The rows of D fall into several groups, and each row is roughly a mix of its group's hidden directions; some rows fit no group.
D:
[[ 29  23 -15  12  -8  -6 -18 -15   8   9  10   2   1  -8  -8]
 [-10  -7  -9  -1   7 -19  12   9  -9  -8 -24  -3  32  -7  -6]
 [ 18   5  -6 -13 -15  24  -9 -26 -16   1  -3  -8  14 -10  -7]
 [-19   7  -2   6  -1  -8  -4   9  -9  22 -13 -17 -19  27   2]
 [  5  14  -8 -17 -14  12  -1 -10 -18  21 -12  -6  26  -4 -11]
 [ -2  19  12   3 -18  15  -5  -5 -26  20  -1 -15 -16  -8   5]
 [  5  15  10 -20   0  29   3 -10   7  14  27  -1  -5   8   1]
 [ 14   0 -10  -9 -14  12  -4 -20 -19   1 -16  -7  25 -16  -8]
 [-21   9  10  -8  13  -4   4  18  12   3  23  -2 -10  27   3]
 [-14  -7  -7  11   9 -10  23  15   8 -19   8 -25  14   0  10]
 [-24  -3  28 -13  -3  15  14  15 -12  -3  16  -2  -8  -2   4]
 [ 14  29 -15  -5 -11   4  -3 -10  14  18  13   2   9   6 -21]
 [  3 -18  -9   5   6  -9  11  -4  -6 -21 -22  -2  26 -22   0]
 [ 17  -8   2   1   0   0 -27 -16  -9   7 -22  22 -17  -5   2]
 [-14 -18  17 -13   2  -3  -6  15 -29  -7 -15   5  10  -5  15]
 [-11  -3 -11   0   2 -14  21  19   5  20 -10 -12  29   1   5]
 [ 10 -27  -7  -4   5   3   3 -10  22 -25  13   8  15  -7 -11]
 [ -6 -14  -7   5   3 -17   8  17 -10  14 -19 -12  24 -11  18]
 [-15   0   5  13  13 -21  -3  21  13  -8   7   6 -23  20   5]
 [-17   1  -8  -2   5  -8  24  17   4 -11   6 -22  27   6   1]
 [ -9   7  10   3 -20  14   0   7 -17  18 -10  -8 -30   4  13]
 [ 17  22 -13  13   0   2  -5 -22  17   9  -1   7 -20   5 -16]
 [-12  15  19   3 -18   7  -5  10 -19  20   8  -5 -26   1   4]
 [-17 -28  15 -11   6   0  -2  11 -21  -8 -19   6   1  -1  15]
 [ -5  12  15   6 -14   8 -12   0 -27  16  -5 -10 -27   0  10]
 [-18   1  18  16  -6   4  29  12   4  -7  13  -7 -17 -16  -4]
 [ 15  32 -10  -9 -11  -1 -16 -10  -7  17  -1   9  13   0 -17]
 [-21  -3   6   5  20 -19   8  23  13 -13  11   1  -7  19   5]
 [ 19 -18  -2   1 -13  19  -1 -23  -9  -4  -2  -7  10 -28   0]
 [  2  25   2 -19 -10  20 -10  -8  -6  21  14  -5  -2  17  -7]
 [  7 -26  -3  -1  13 -12  -2   0  16 -25  10  14  20 -11  -4]
 [  9 -14 -11  -5   7   2   9 -14  19 -14  14  -3  30  -9 -18]
 [-18 -10   1   9   8  -6  25  16   8 -19  11 -24   8   0  11]
 [ 11 -27 -13 -10 -10   6 -19 -14  17  18   5   5   1  15 -10]
 [  0  34   8  -2  -7  14   5 -11   3  12  12   7 -19   5 -20]
 [ 15   4 -10  -6  18  -1  -5 -19  18 -25   9  13  14   1 -17]
 [  8 -14 -11  -6  13  -2   3  -8  27 -26  10  15  13   3 -13]
 [  7   1   6  -1  -3  16 -16 -25   3 -17  19   2 -22   7 -18]
 [ 12   8   5  -3   3  12 -17 -20   5 -23  13  16 -22   5 -12]
 [-28 -17  12 -11   8  14  25   8   7  -3  -5  -2 -11  17  -1]
 [  8  10  12  -4  -7  20  -3  -4  12  19  25   6 -27   5   5]
 [ 10   9  -8 -18 -13  17  -3 -18 -18  10 -10  -8  26  -7 -10]
 [ 24  16 -15  -5  -9  -3 -23 -16   1  18  -7  15   8   1 -13]
 [ 11  25   2  -1  -7  10 -17  -8   5   9  10  11 -31  16   0]
 [-26  14  17 -13  -3  14  25  12  -4   0  16  -8  -2   8  -9]
 [ 13  21   6  -3  -5  21 -12 -26  -6  -9  13   3 -17   0 -14]
 [ 12  12   8  -2  -9  21 -12 -11   8  10  22   6 -30   6   4]
 [  0   6 -14   2  15 -20   9   6  -4  13 -17 -11  33  -4   6]
 [  4 -18  -7  11   7 -13  14   1  -1 -15 -24   5  19 -25   3]
 [  9   5  -2 -18  -7  10 -18 -14  -3  22 -16  25  -4   9 -14]
 [  4  31  -5  -7  -4   9  -2 -16   3  17 -10  13 -10  12 -24]
 [-14 -35   5 -19   6   4   1   6  -6   2 -22  10   5  11   8]
 [  8   6  -6 -10  11  -4  14   6  26 -16  12  25  20  -6  -8]
 [  3 -13  -7   3  10  -9  20   0   1 -13 -22   6  26 -24   2]
 [ 18  -6  -4 -10 -11  25  -6 -27 -13  -8   2 -11  14 -15  -4]
 [-13  -3 -13  -3   3 -13  24  24  15  15 -13  -2  19   8   7]
 [ -8 -25  -9  12  10  -2  22   5  26 -12   6 -16  -1   8   8]
 [-10  24   8   1 -16  11   3   3 -16  28   1 -16 -17   6  -1]
 [ 18  17   9  -3  -3  18 -15 -25  -9 -15  12   8 -12 -11  -9]
 [ 16  -3  -5 -11 -14  21   0 -22 -14   4  -7  -8  22 -19  -6]
 [ 15   6  14  -2  -8  21 -14 -18  -8 -16  15  12 -20 -13  -5]
 [  6  14   7  -8  -5  19  -1 -16  13 -12  27  11 -11   1 -22]
 [ 24  24 -11  13  -8   1 -11 -17  15  11  16   3  -9  -5 -12]
 [  9   7  10  -1  -1  -3 -25  -8 -27   2 -22  19 -11 -10   2]
 [-11 -13 -15   5   7 -19  11  12   0  17 -16 -19  24   5   6]
 [ 21  19 -16   8  -3 -18 -22  -6 -13   1 -11   1  19 -11  -1]
 [ 11  22   5   2  -7   9  -9  -2  10  20   9  16 -31   8   3]
 [ 15  -2 -15  -8  11   3  12 -13  20 -15   5   6  30  -8 -11]
 [  8   2  14   0 -17  24 -12 -17 -10  -8  14   1 -28  -6  -5]
 [ -8  16  13   3 -19  14  -1   3 -23  22  -3 -12 -21  -1   8]
 [  0 -13  -8  -7   7  -7  18  11  26 -11  12  13  27  -6  -8]
 [-11 -14  -9   4   4 -19  13  22   0  15 -17 -11  22  -1  14]
 [ 16   4  -9 -15  -6  19  -4 -24 -16  -9  -8  -7  24 -10  -7]
 [ 16  20 -24   8  -4  -3   4 -11  27   9  12  -6   7   7 -16]
 [-24   1  -5  -3  11 -24   7  21  -7  -3 -12  -7  22  15  -6]
 [ 10 -29 -11   1  15  -9  -5  -6  14 -28  -6  11  13  -3   4]
 [  1 -33  -9   1   2 -10   3  14   8  -9   6 -12  24  -3  18]
 [ 20  30  -7   2  -9   5 -14 -18   5  17   5  11  -8   0 -17]
 [  9  21  -1  -2 -15  11 -24 -11  -5  11   9   2 -25  17  -5]
 [  9  17   9  -3  -2  16  -3  -3  16  17  20  13 -29   7   6]
 [ -2 -22  -5  20   8 -23   5   7   1 -23 -19   2   5 -14   4]
 [-15 -39  17  -6   5   6   5  12  -4  -9   0   0  -6  -1  18]
 [ 21  -7  -1  -5   5   9   0 -15   8 -24  11  14  19 -23  -6]
 [  3  16   9  -3  -5  16 -11 -13   5 -11  13  12 -32  14 -12]
 [-14 -10   6  16  16 -22   6  21  16 -13   5   7 -17   8   9]]

One row of each group comes first, with its name. Which group is each row after those in?
[ -8  13  16   4 -16   8  -9   8 -19  12  -3   0 -34   4  11] => E
[  3  17 -19  -5   2   0   2 -16  12  14 -23   9  -1  20 -22] => X
[  2  16   6  -1  -6  10 -18  -3   6   8  21   2 -33  21   2] => C

[ 21   2  -7  -9 -14  21  -9 -27 -15  -3  -8  -4  13 -15  -6] => C
[ 13  27   3  -8  -8  16  -7  -7   7  24   8  14 -21   6  -1] => C
[-15  18   5   5  -7  -2  -4   7 -19  27 -10 -16 -19  15   6] => E
[-11 -22   0   8  -3 -16   3  21 -11  13 -20 -10   5  -5  22] => E
[ 15 -18  -9  -4  10  -2   6  -8  14 -21   5   9  29 -18  -3] => E
[-28 -16   7  -9   8   6  29  15   6  -8  -1 -11   5  13   2] => X
[ -1   4  18   5 -19  14 -10  -6 -27  13   7 -14 -17 -14   3] => E
[  8  26  13  -1  -9  15 -10 -13  -5  13   8  15 -25  -3 -13] => X
[-22 -16  -3  -2   9  -5  26  17   7 -14   0 -19  16   8   6] => X
